Families of rows that turns and mirrors carry onto each other, the same ones carrying the whole set onto itself: the rest of each named row's family, in list order
5 families of 4 rows
P: [ 24  -3  31  50   9 -54 -37 -13  15 -13  -8 -13   3  23]
V: [ 32  38 -10  12  -2  39   1 -40 -23  35 -16  17  40  -5]
Q: [-31 -22 -21 -12 -24  47 -51   3   3   6 -29 -25  18 -20]
G: [  9  33 -16  13 -11  12  22 -22 -25  27  -9  36  47 -19]
C: [ 11  -9   5  39   5 -72 -32  -9  30 -18  -7 -10  16   6]
H: [  4  -4  -8 -35 -16 -26  10 -36  21  16  20 -27 -48  31]
A: [-34  -2  -7  10 -31  58 -43  21   1  15 -10 -13  -2 -11]
T: [ -5   3  20  39  -6 -64 -28 -19  42  -7  13 -21   0 -11]
K: [  0 -14 -14 -44 -12 -43  24 -35   3   2   2 -36 -32  18]
N: [-49   5 -17   2 -24  42 -34  23   4  -8 -16  -8  15 -27]
E: [ 21  -2   6  51   6 -52 -36 -12  35  -6 -21   3 -23  13]
L: [ 27  -5   4 -30 -28 -35  28 -26   0  16   6 -45 -36   2]
R: [  8  27 -18  17  12  23   1 -38 -38  20 -28  31  46  10]
W: [-21 -12 -35  -5 -30  51 -29  31  -7  20 -14   5  -1   7]
M: [ 11   3   6 -33  -9 -26  17 -29  -1   5  29 -54 -22  34]
X: [ 29  16 -34   6  -5  21  10 -36 -29  41 -26  11  50 -17]
B: [-48 -16 -32  -2 -21  45 -42  11   2  22  -1  -7  13   7]
S: [  7 -12   8 -22 -11 -43  18 -59   0  12  -9 -45 -35   0]
F: [ 29  33 -20   4   8  37 -12 -16 -24   7 -21  18  55  10]
Z: [ 22   9  17  35  -2 -51 -37  -9  48 -23  -7 -15  -1 -12]

Which other rows belong to the same family as Z? L, R, B
Which other rows belong to the same family as F? T, W, S
Which other rows belong to the same family as P? H, N, X

Families of rows that turns and mirrors carry onto each other, the same ones carrying the whole set onto itself: the rest of each named row's family, in list order
5 families of 5 rows
Muf: [ 53  19  24   1  34  34  12 -16  14  22 -16 -57 -15  41  16 -30  -6   3
  10 -18  36  15  75 -17   0  63 -87  18  -3  34]
nog: [ 30  27  10  37  -5 -72  33  -7   4  11   0 -73   9 -22  60  24 -62   3
  26 -52  19  26  10 -48  -3  48 -47  -1  45 -10]
miv: [ 38  42   2  11  15  22  28 -39 -13  -2 -27 -64  22  23  17  10 -16  15
  33 -21  58  29  36 -23  18  56 -88   1  14  65]
dudir: [ 10 -10   4  13  60  37  23  -2  65  14   2   8 -19  -2  51  14 -20  35
 -22 -36  13 -26  28  -8  37  29 -67  31 -24 -19]
Ref: [ 53  15  -9 -18   3  13  38 -52  16   9  -4 -43  21  43  23 -26  -5 -11
  32 -21  41  41  64  -2  -3  43 -62 -13  23  52]
vuzop: [ 51  46  -6 -19   0  13  16 -19  15   3 -60 -79  16   6  43 -17   5  22
  27  -9  25  36  52 -17   0  77 -74  -5  16  43]
fega: [  2  27  45 -10  12  -7 -37  21  -4 -40  60 -48 -18 -17  21 -14 -43  19
 -24 -49  16  36  33 -18   9  11 -45 -49  30 -32]
Bab: [ 29 -26   2  -9  53  35  45 -10  55   8 -13  10   7 -11  58  45 -14  35
 -20 -46  38 -12  17  24 -12  50 -68  20  13 -29]
vitap: [ 22  26  30 -64 -12 -13 -33  42  26 -45  21 -42  19 -18  41 -12  -2  20
  -5 -44  -5  31  38  10 -12  17 -55 -51  44 -29]
tor: [-22  34   5   5 -16  -4  -6  29  13  28 -30   2 -28   8  74  30  30  10
   4 -51   7   2  12  66  20  19 -54  -7  40 -33]
rel: [-35  61  -3  16 -27  13  28   2  28  17 -25  17  -3  24  56   1  33   4
 -13 -50  19  13  13  46  34   6 -36 -18  25   1]
vis: [ 40   1  27  -8  52  60  41 -10  30 -12  -8   7  32   1  30  40 -12  21
 -19 -51  42 -38  32   1  17  28 -87  25   3   7]
nani: [ 46  -9   0 -36  38  42  36 -19  61 -24 -31 -14  25 -39  53  32 -21  38
 -22 -41   9 -28  25 -14  15  46 -72  13   3 -19]
Vuvid: [ 10  46   1  35  15 -44  20   5  -1  -8  30 -67  20  -9  59  12 -78  21
  32 -55   6  37   4 -54   6  11 -85 -32  17  20]
Bek: [-14  25  21 -26   6 -24 -39  42   2 -21  57 -34  24  13  37  -2   7  14
   8 -50 -23  29  37   2   2 -10 -68 -51  31 -11]
Zin: [-41  46   8   0 -11   5 -20  13   3  10  -2  -4 -44   3  47   4  12  -1
   4 -22  12   1  27  40  66   3 -44 -10   3 -33]
Nofoz: [ 35  -3  -2   8  54  53  70 -24  60   4  11  17  18 -10  68  10 -35  24
 -23 -64  21 -10  25  16   2  13 -63   2   9   2]
vot: [ 26  52  31  43 -10 -51  22   4  15  11   1 -65 -25  17  29  -9 -83  -3
   9 -49  48  25  10 -55   1  32 -76   1  14  -1]
mig: [  7  11  33 -14  10 -28 -41  26  -4 -21  36 -46   9 -28  50   6   1  24
 -14 -71 -15  41  36  -3  -6  30 -32 -49  68 -26]
kolim: [ 29  48   4  54 -22 -45  44 -14  15  -3  15 -32  21  20  73   5 -75  -5
  22 -57   3  34   5 -55   3  10 -36 -10  30  -1]
ren: [ 57  15   7 -10  18  16  37 -37  -7  18 -30 -62  14  15  32   5  -5   4
  35  -5  51  35  58   1 -22  83 -61  15  26  15]
Lesal: [ -1  59   6 -19 -41   6  14  26  20  -4 -54   4 -10  -5  77  25   5   4
  19 -20  14 -13   6  47  37  13 -47  10  17 -39]
vola: [-24  46  24   8 -10  11   5  46  23   3 -10  29   9  36  59  33  20   5
   8 -38  12 -24   9  42  35 -11 -58  12   9 -27]
kote: [  7  26  29 -17   4   5  -9  -3   0 -27  50 -26  28  -2  34  -9  -2   1
 -41 -81 -29  23  48 -12  -1  -4 -38 -62  55 -18]
tabod: [ 36  49   5  10 -13 -59  33  26  40  -2 -15 -68   9 -23  79   0 -77  19
  20 -58   0  19  -2 -44 -10  23 -85 -18  25 -12]

Which other rows belong to the same family as dudir? Muf, fega, Zin, vot
Which other rows belong to the same family as Ref? rel, Nofoz, kolim, kote
Which other rows belong to the same family as vitap? vuzop, nani, Lesal, tabod

Families of rows that turns and mirrors carry onto each other, the same ones carrying the whole set onto itself: the rest of each named row's family, in list order
3 families of 6 rows
dut: [ -8  -2  41  -9  24  -5 -52  17  44  35  18  21   0  25 -10  -9   1  28
 -33  -1  14]
mibaf: [  7   8 -10   1  14  -2   7  -4 -50 -50 -31 -14   5 -67 -11   0  15 -32
 -22 -17  23]
bomaf: [ 18  14  -5  30   4  21 -22  48  45 -50 -27 -25  -6  36  -7   7 -25 -30
  20 -27  -5]
kati: [ -8   1  23  11  32  17 -62  43  37   6 -10   0   2 -18 -26 -18 -27   3
 -26   2   3]
Mub: [  7  -4  -3 -28  -5 -32  33 -48 -52 -15   4  13   2 -19  12  10  49  -6
 -15  -5  27]
resip: [ 16  16  16  19   2   7 -23  35  58 -26  -5 -12  -6  74   4  13  -1  -6
   7 -41   5]
dubeb: [  3 -34 -23  -7  -3   5   2  -1 -12   0  -9  10  -2 -34 -26 -11 -37 -11
  25  67 -19]
lufon: [ -2 -15  -6  12  21  22 -36  35   9 -10 -24  -5   0 -45 -34 -18 -47 -17
   1  37 -13]
kom: [  9  -7 -17 -17  -4 -18  32 -33 -61 -38 -18   1   4 -52  -2   7  26 -27
  -6   0  17]
digil: [ -2  24  30 -11  19 -18 -17  -6 -16 -20  -5   1   4 -18   8   4  48  -1
 -54 -52  44]
sav: [ 27 -18 -36   7 -26   3  33  -1   8 -39 -14  -7 -11  44   1  16 -19 -30
  58  22 -19]
fomu: [ 18   2  11   3 -12 -10   5   4  44 -10  12   6  -8  95  16  20  14   2
  21 -21   3]
zuk: [ 23 -14 -14  -2 -29 -13  33 -17  20 -16   8   8 -11  79  14  22   5  -7
  46  11  -9]
takap: [ -2 -22  23 -27  -1 -22 -15 -19  20  45  32  34  -2  37  -3  -5  11  33
  -8  31   6]
nar: [  5 -38 -10 -27 -10 -17  11 -27  -9  29  19  31  -4   8 -10  -5  -9  13
  21  66 -10]
dom: [ 23  -6 -29  26  -9  19   8  28  20 -56 -32 -22  -7  22 -11  11 -35 -39
  45   5 -17]
pef: [  3   9  20 -24   4 -31  10 -35 -31  -6  11  14   3  -3  15  10  60   6
 -37 -32  41]
numid: [  0  23  14   1  23  -2 -19   8 -25 -41 -23 -13   7 -49  -7  -1  26 -21
 -45 -46  38]

Which other rows belong to the same family as kati? dut, dubeb, lufon, takap, nar
Which other rows belong to the same family as mibaf? Mub, kom, digil, pef, numid

Families of rows that turns and mirrors carry onto each other, the same ones carrying the whole set onto itself: the rest of each named row's family, in list order
5 families of 6 rows
bof: [ 19  67  28  35  26  -7  -2  34   1 -23  17]
zolu: [  6  68 -26  21  21 -29 -49  45  -5 -23 -36]
zor: [  0  60  10   3  19 -15 -41  55   8   3   5]
Tubo: [ 24  -9 -53  25  82 -82  22  24  13  13 -26]
lim: [ 24  63 -15  27  54 -27  16  47   0  54  37]
Gesev: [ 37  13  23  19  49 -58  52  12  21 -11  16]
mim: [ 34  -1 -29   3  56 -95  20  13  22  -8 -38]
Tov: [ 17  55   7  44  22 -17 -15  29  -2 -46 -28]
Lalo: [ 35   4   4  23  51 -64  38   4  17 -37 -32]
nogo: [ 18  25 -40  14  39 -67 -23  26   9 -32 -67]
nub: [ 16  46 -18  27  65 -36  10  46   3  50  50]
Sareg: [ 12  -1 -19  -6  37 -62 -17  30  20 -25 -61]
Dumag: [ 25  19  -1  36  34 -40   6  16   5 -57 -51]
pugop: [ 30  46  35  25  37 -30  29  22  14  -1  36]
Lagi: [ 28  61  10   1  43 -51   9  36  16  37  54]
Nopo: [ 33   4 -47  21  77 -78  38  22  13  25 -33]
dovo: [  9  58 -54  42  44 -21 -29  49 -13   4 -51]
Gurin: [ 37  17  -4  -5  58 -86  39  17  25  25  22]
Puz: [  9  83 -30  40  44  -6 -20  57 -12  30  -2]
Vadi: [ 13  45  26 -10  30 -34  -6  46  24  31  40]
Zorim: [  2  69 -30  38  50 -14 -28  57 -10  29  21]
Pipo: [ 23 -14  -2 -15  50 -82  19  24  34   0 -26]
mepe: [ -1  54 -53  45  49 -22 -42  54 -12   1 -31]
gaso: [ 12  85   1  15  24 -20 -33  49  -1  13  26]
muk: [ 12  14 -64  36  64 -55 -18  35  -1 -10 -57]
zaz: [ 20  23 -60  38  63 -58   3  29   1  -3 -70]
nemen: [ 35  28 -24  19  76 -62  48  31  16  53  21]
momid: [ 30   9 -31  17  80 -72  35  28  12  45  24]
tuk: [ -2  36 -12   5  22 -28 -49  48  10 -23 -47]
Didos: [ 26   8  16 -18  47 -67  25  33  38  29  22]

Which other rows belong to the same family as Puz? lim, Nopo, dovo, zaz, nemen
Which other rows belong to the same family as Gesev? bof, Tov, Lalo, Dumag, pugop
Which other rows belong to the same family as zolu? mim, nogo, Lagi, Gurin, gaso
Which other rows belong to the same family as momid? Tubo, nub, Zorim, mepe, muk

